Each path below is one point turned by a fixed rotation once a step. After each direction that follows a path, write how fast that rotation turns it, in degrees per step (0 if it stays still).
Each turn is a multiple of 5 degrees from 10 to 175, or 0.
Each row of a path follows its step; steps can be skipped.
Rotation 1:
step 0: 1.6, 11.3, -15.9, 9.4, -0.1, -3.4, 4.4, -21.2, -19.7, 18.7, -6.3, -5.0, -4.0, -19.1, 7.8, 5.7, -13.7, -0.9, -13.5, -7.7, 28.0, -1.0, -3.5, 1.2, 13.1, -0.4, 2.6, 9.8, -0.9, -11.1, 19.8, 8.0, -0.4, -5.5, -3.8
step 1: 33.0, -13.7, 8.7, -19.5, -0.1, -15.5, -4.8, -20.1, -5.0, -3.5, -7.3, -2.4, 18.9, 7.8, 3.7, 4.4, -0.1, -2.5, -3.2, 2.3, -5.9, 9.8, 2.5, -4.1, 7.4, 0.0, 6.7, -22.2, -3.4, 12.5, -14.4, 9.5, 12.3, -2.4, 3.3
step 2: 0.9, 2.0, 20.3, 10.9, 6.6, 10.6, 2.5, -14.3, 13.8, -6.0, 8.2, 0.1, 17.2, -0.8, -22.9, 1.9, -13.0, 14.7, 5.3, -1.9, -13.2, -26.9, 3.9, 0.5, -0.5, 15.1, -4.3, 11.0, 3.3, -15.2, -1.1, -20.2, 2.6, -5.4, -5.7
step 3: -12.6, 5.0, 7.2, -17.3, -0.7, 5.7, -9.6, 16.5, 3.3, -7.1, 12.0, -2.7, 8.2, 13.5, -4.3, -30.9, 6.3, -21.7, 4.0, 7.2, 18.4, 0.6, -17.9, -9.2, -1.4, -6.8, -19.8, 13.3, -4.5, 8.8, -6.8, 1.5, -1.2, -3.3, -2.9
step 4: -14.6, 1.8, -14.1, -9.3, 13.7, 9.8, -1.9, 8.1, -4.3, 10.8, -5.9, -1.7, -17.7, -15.6, 12.8, 7.7, -11.7, 5.6, -9.7, 0.4, -3.6, -13.8, 1.2, 23.2, 12.8, -3.1, -9.5, -3.9, -3.4, 20.6, 18.3, -6.4, -3.5, -18.6, 13.9
step 5: 3.8, -12.7, 5.7, -14.4, -13.5, -4.4, 18.6, -12.4, -19.9, 8.0, 18.4, 3.1, -14.8, -4.5, 11.9, 4.3, 11.6, 10.2, 14.0, 6.9, 9.3, 8.5, 14.7, -3.5, -16.3, -4.9, 16.0, -2.9, -6.6, 3.5, -20.5, 4.7, 2.0, -8.9, 6.1
step 6: -0.5, -9.3, 8.6, 18.1, -1.0, 14.3, -9.4, 6.3, -1.3, 10.6, -13.7, -15.8, 12.5, 1.1, -12.0, 14.6, -10.3, -5.1, -7.0, 7.3, 6.8, 10.6, 27.1, -3.8, 5.8, 17.6, 13.7, 10.9, -3.1, -11.6, 5.1, -6.3, 20.9, -1.1, -7.7
step 7: 18.7, 2.8, 9.6, -18.9, 17.0, -7.1, -15.9, 14.9, -6.8, -9.5, 5.0, 4.2, 29.6, -5.2, -0.1, -0.4, 2.1, -7.2, 10.0, 4.1, 4.1, 5.3, -0.1, 3.3, -4.5, -3.5, -5.8, 8.6, 2.9, -11.0, 0.6, 7.0, -27.3, 21.0, 1.6
step 8: 6.0, 10.7, 0.7, 6.2, 7.8, -3.9, 3.0, -1.7, 14.3, 23.9, -22.6, 26.8, -7.2, -15.9, -14.2, -11.6, -2.9, -7.6, 1.5, -4.7, -3.5, -10.1, -16.9, 4.3, -2.1, 3.2, -10.5, 2.7, -9.6, -6.6, 4.0, -7.7, 0.2, -17.6, 19.7
step 9: 6.4, -1.9, -8.4, -23.4, -27.1, 13.4, 12.2, 4.6, 3.1, 9.8, 11.1, -4.5, 3.5, 21.5, 1.0, -8.1, 11.1, 8.9, -5.5, -21.4, -7.3, -5.8, -7.0, -2.5, -5.4, -8.9, 11.0, -4.8, -21.7, 16.7, 1.7, -2.1, 0.4, 3.2, 0.9
step 10: -18.3, -26.5, -1.9, 8.0, -17.6, -4.2, -21.0, 2.2, 9.3, 1.5, 8.5, 8.4, -10.0, -7.1, -1.9, 1.7, -9.9, 19.2, -8.6, 16.1, -9.6, 4.8, 5.9, 21.1, -0.6, 6.7, 0.7, 10.5, 5.3, 1.8, 2.6, -12.0, 10.0, 1.7, -18.2
step 11: -3.6, 1.9, -1.9, 10.3, 8.7, 19.7, -12.0, 0.7, -15.8, -2.2, 8.0, -3.3, -3.4, 17.6, 3.1, -7.0, -3.0, -1.6, 7.3, 11.3, 7.5, 15.7, 16.4, 1.0, -24.7, -13.3, -15.4, -10.9, 8.2, -10.8, -8.7, 14.5, -11.2, 13.7, 15.2
-6.2, -3.6, 3.0, -1.8, -5.8, 1.9, 0.9, -0.1, 0.5, -2.0, -8.5, -2.3, 4.8, 0.8, 0.8, -6.4, 3.9, 3.5, 2.5, 4.0, -1.5, -1.6, 4.5, -5.8, 0.5, -3.5, 3.3, 0.2, 1.8, -3.6, 7.0, -0.7, -6.5, -5.7, -7.6 -> 100
3.7, 4.2, 4.7, -1.7, -4.6, 4.6, -0.7, 2.0, 9.5, -4.2, 2.3, 2.8, -2.0, -2.4, 0.3, 3.9, 8.2, -9.5, -1.5, -3.5, 1.9, -4.9, 1.4, 6.6, -0.8, -0.1, -3.4, -1.7, -0.2, -1.9, 1.8, 2.4, -2.4, -6.2, -3.2 -> 70
-2.3, 2.8, -7.0, -2.6, -6.4, -13.6, -0.3, -1.6, -3.5, 0.0, 0.3, -5.7, -2.0, 0.5, -2.5, 1.2, -1.3, -4.1, 1.8, -0.7, -2.4, -4.6, 4.0, 2.2, -1.9, -0.1, -1.0, -4.2, -9.4, -3.1, 3.0, -1.4, 0.1, -3.7, 2.5 -> 85
-1.1, -1.4, 2.0, 3.2, -0.2, -5.5, -3.1, -1.2, 0.0, 7.6, -3.5, 3.4, -3.5, -0.4, -4.5, -6.8, -1.7, -9.7, -3.1, 0.7, 0.8, 4.2, 2.0, -2.7, -2.9, -6.2, -1.1, 1.3, 4.0, 2.2, -7.4, 3.1, 5.2, -5.7, -5.2 -> 145
0.2, -5.2, -4.6, -0.9, 4.2, 2.0, 1.0, -1.4, -1.0, 2.1, -3.7, -0.3, 3.6, -0.9, 9.5, 0.5, 1.8, 1.5, 4.1, -7.5, -4.9, -2.7, -5.6, 1.8, -2.5, -1.6, 2.6, -1.4, -0.1, -5.3, -3.9, 6.9, 5.1, -9.6, 3.1 -> 95
-4.0, 2.6, 2.5, 2.3, -7.1, 0.6, -4.5, -1.0, -6.3, -3.9, 2.1, -1.0, -3.1, -4.8, -1.6, -1.4, 3.4, 7.9, -7.4, -4.7, 1.8, 6.8, -0.4, 4.9, -2.7, -0.7, 4.8, 1.5, 0.1, 5.6, 2.9, 5.5, 1.3, -5.2, 4.0 -> 70
